In the data rows, 128 means zero.
Here are some points, each followed by its number:
[145, 117, 135, 143, 101, 133, 121, 150, 111, 115, 108, 114, 142, 137, 156, 139, 139, 125, 131, 135, 152, 112, 131, 110, 148, 161, 122, 133, 130, 147, 145, 132, 137, 121, 114, 133, 117, 155, 113, 135, 163, 141, 151, 144, 145, 135, 105, 116] 0
[142, 125, 137, 98, 104, 148, 122, 143, 131, 110, 132, 116, 124, 138, 149, 154, 129, 129, 151, 150, 150, 126, 98, 157, 116, 150, 128, 137, 146, 140, 157, 102, 157, 129, 132, 137, 129, 124, 135, 124, 107, 153, 133, 128, 147, 158, 134, 162] 1
[108, 106, 148, 121, 155, 152, 119, 110, 113, 157, 156, 120, 111, 160, 156, 107, 162, 107, 108, 151, 159, 113, 159, 105, 93, 103, 110, 119, 138, 155, 102, 160, 154, 110, 111, 112, 116, 97, 164, 104, 165, 140, 102, 146, 148, 104, 154, 110] 2
[133, 124, 122, 153, 138, 125, 117, 140, 117, 124, 107, 114, 153, 127, 145, 146, 144, 100, 107, 114, 150, 117, 147, 153, 147, 122, 132, 162, 112, 151, 102, 151, 122, 125, 135, 118, 152, 149, 105, 124, 140, 114, 119, 126, 110, 111, 108, 118] 3
[118, 127, 125, 129, 110, 126, 103, 140, 113, 120, 107, 112, 148, 142, 151, 124, 142, 123, 108, 96, 149, 119, 133, 113, 148, 120, 113, 147, 104, 151, 110, 150, 119, 118, 102, 106, 112, 150, 121, 104, 139, 114, 144, 142, 134, 110, 106, 115] 4
[123, 137, 143, 145, 103, 132, 108, 150, 112, 131, 109, 122, 152, 148, 149, 112, 148, 105, 123, 129, 149, 110, 131, 122, 131, 123, 106, 148, 120, 139, 120, 145, 136, 104, 122, 119, 104, 147, 111, 119, 125, 159, 160, 152, 132, 109, 104, 132] 5
[98, 127, 103, 127, 117, 125, 151, 121, 128, 142, 128, 133, 116, 144, 129, 94, 139, 152, 114, 126, 112, 146, 150, 124, 117, 105, 143, 109, 123, 123, 95, 143, 104, 141, 111, 150, 145, 117, 121, 128, 154, 97, 140, 117, 100, 89, 117, 100] 6
[128, 97, 103, 106, 153, 95, 133, 104, 117, 153, 159, 126, 99, 147, 105, 90, 102, 143, 100, 102, 104, 143, 156, 142, 119, 96, 136, 99, 99, 102, 96, 159, 110, 150, 108, 131, 155, 118, 123, 101, 161, 105, 97, 96, 106, 104, 154, 118] 7
[157, 91, 155, 85, 172, 151, 155, 87, 122, 87, 173, 140, 76, 87, 92, 165, 86, 156, 162, 163, 87, 143, 88, 144, 83, 171, 150, 80, 170, 91, 165, 85, 158, 144, 174, 164, 156, 82, 138, 176, 87, 161, 88, 83, 150, 165, 178, 112] 8
[154, 78, 151, 79, 181, 150, 169, 80, 139, 81, 178, 130, 79, 79, 86, 162, 81, 155, 167, 175, 88, 152, 84, 157, 78, 181, 160, 76, 174, 85, 165, 87, 151, 150, 177, 157, 142, 93, 151, 180, 79, 157, 77, 77, 155, 169, 179, 131] 9
[141, 144, 117, 147, 98, 119, 115, 156, 108, 126, 112, 124, 143, 141, 157, 138, 154, 117, 98, 131, 152, 115, 123, 117, 138, 124, 112, 158, 129, 146, 144, 110, 125, 137, 133, 114, 118, 126, 117, 132, 120, 139, 136, 135, 102, 113, 136, 124] 10
[135, 154, 114, 136, 103, 114, 118, 155, 118, 142, 117, 124, 140, 134, 146, 116, 138, 95, 125, 127, 148, 134, 126, 116, 154, 111, 114, 147, 122, 142, 113, 160, 114, 118, 121, 123, 134, 152, 114, 130, 146, 122, 144, 149, 108, 95, 107, 126] 11
[126, 98, 158, 130, 138, 149, 120, 114, 141, 116, 134, 138, 108, 104, 103, 134, 96, 125, 149, 154, 98, 133, 102, 130, 116, 152, 136, 113, 162, 100, 132, 94, 164, 127, 160, 121, 127, 114, 142, 147, 93, 163, 109, 110, 157, 155, 155, 134] 12
[136, 146, 151, 150, 106, 157, 133, 147, 126, 131, 103, 126, 151, 118, 135, 164, 139, 126, 153, 127, 133, 117, 118, 116, 125, 113, 114, 151, 131, 148, 158, 148, 149, 123, 118, 121, 146, 166, 113, 132, 105, 137, 147, 136, 131, 153, 111, 114] 13
[110, 130, 106, 121, 124, 100, 159, 136, 115, 147, 115, 131, 128, 144, 146, 89, 155, 117, 92, 118, 141, 133, 150, 133, 124, 125, 146, 153, 126, 149, 95, 151, 115, 123, 111, 121, 136, 126, 120, 118, 153, 117, 136, 129, 103, 96, 114, 136] 14
[129, 160, 98, 152, 135, 95, 103, 151, 112, 158, 147, 120, 157, 136, 123, 147, 139, 114, 116, 109, 102, 103, 166, 98, 157, 141, 105, 156, 100, 103, 144, 155, 108, 113, 167, 113, 102, 154, 114, 119, 152, 108, 160, 158, 109, 148, 141, 117] 15
[66, 77, 79, 82, 152, 78, 186, 81, 183, 177, 151, 187, 81, 149, 73, 81, 72, 182, 81, 79, 72, 186, 161, 187, 88, 90, 186, 81, 79, 70, 77, 157, 78, 181, 84, 182, 184, 80, 185, 92, 160, 79, 84, 81, 75, 83, 137, 185] 16
[115, 155, 122, 149, 91, 130, 115, 114, 144, 156, 103, 123, 153, 123, 138, 140, 149, 113, 149, 143, 149, 107, 146, 113, 143, 126, 108, 153, 117, 148, 151, 142, 133, 107, 118, 123, 115, 158, 108, 119, 147, 110, 152, 151, 117, 157, 102, 127] 17
Which three points above are nearest to each new point, looking only along the 3 directions in which the numbered points spread most? Their numbers follow each, nearest first.
[112, 113, 103, 110, 144, 114, 115, 113, 117, 129, 150, 126, 113, 144, 103, 99, 111, 145, 92, 107, 112, 132, 162, 143, 113, 116, 129, 112, 101, 123, 100, 152, 102, 141, 106, 138, 137, 112, 95, 111, 162, 101, 118, 99, 102, 107, 145, 129] -> 6 7 14
[120, 126, 115, 151, 114, 131, 114, 153, 124, 134, 100, 114, 144, 132, 136, 100, 142, 131, 102, 129, 147, 129, 147, 109, 142, 120, 126, 142, 119, 126, 89, 134, 112, 108, 143, 125, 136, 146, 140, 122, 133, 136, 145, 116, 110, 155, 117, 115] -> 3 11 4
[117, 151, 139, 148, 101, 142, 105, 137, 117, 113, 100, 122, 129, 129, 151, 155, 145, 119, 156, 109, 155, 118, 120, 121, 146, 164, 112, 151, 128, 152, 157, 119, 101, 116, 117, 151, 120, 150, 120, 155, 116, 138, 138, 139, 138, 155, 106, 106] -> 13 0 10
[162, 83, 161, 96, 167, 157, 174, 85, 145, 86, 162, 113, 83, 96, 99, 165, 106, 133, 164, 156, 101, 150, 91, 134, 85, 167, 148, 80, 159, 96, 169, 88, 159, 152, 177, 154, 146, 84, 132, 169, 96, 160, 85, 82, 152, 168, 171, 126] -> 8 9 12
[121, 104, 143, 149, 114, 141, 104, 152, 119, 130, 100, 121, 148, 125, 141, 161, 153, 121, 135, 121, 128, 119, 130, 109, 156, 120, 118, 141, 126, 150, 147, 118, 143, 121, 120, 108, 118, 124, 117, 137, 118, 106, 150, 147, 142, 142, 105, 114] -> 0 10 13
[75, 106, 80, 127, 123, 80, 180, 130, 182, 144, 96, 186, 152, 151, 97, 83, 94, 180, 98, 115, 104, 183, 145, 182, 102, 117, 179, 116, 110, 95, 87, 147, 84, 182, 119, 179, 179, 119, 182, 120, 160, 80, 120, 133, 81, 87, 114, 186] -> 7 16 6
[147, 144, 114, 149, 95, 128, 117, 148, 113, 140, 122, 133, 146, 138, 152, 137, 145, 140, 144, 112, 144, 113, 130, 111, 146, 138, 128, 151, 110, 144, 143, 136, 109, 115, 140, 110, 120, 153, 121, 134, 121, 117, 153, 149, 126, 141, 127, 117] -> 17 10 0
[111, 154, 132, 148, 107, 143, 117, 149, 105, 140, 113, 117, 131, 147, 161, 148, 146, 114, 157, 107, 143, 115, 115, 118, 141, 111, 110, 148, 135, 142, 153, 143, 96, 145, 129, 121, 125, 157, 111, 119, 128, 129, 154, 155, 121, 150, 107, 107] -> 17 10 0
[134, 153, 147, 145, 125, 128, 114, 145, 108, 130, 123, 102, 151, 123, 145, 108, 147, 113, 133, 116, 152, 120, 103, 122, 148, 130, 117, 125, 148, 147, 102, 102, 167, 119, 119, 110, 121, 144, 128, 113, 102, 133, 132, 144, 142, 122, 120, 124] -> 0 10 5
[141, 162, 147, 161, 183, 151, 109, 162, 124, 128, 180, 118, 157, 73, 103, 115, 98, 108, 116, 165, 102, 112, 85, 116, 162, 99, 113, 159, 168, 100, 111, 83, 152, 97, 95, 109, 113, 162, 123, 103, 85, 152, 166, 160, 150, 112, 179, 119] -> 1 13 0
[136, 143, 100, 142, 121, 107, 108, 138, 141, 132, 138, 118, 149, 129, 139, 113, 141, 136, 103, 121, 129, 123, 148, 128, 155, 131, 113, 126, 114, 145, 116, 142, 105, 121, 118, 127, 119, 116, 119, 119, 131, 114, 134, 137, 114, 103, 94, 154] -> 3 11 4
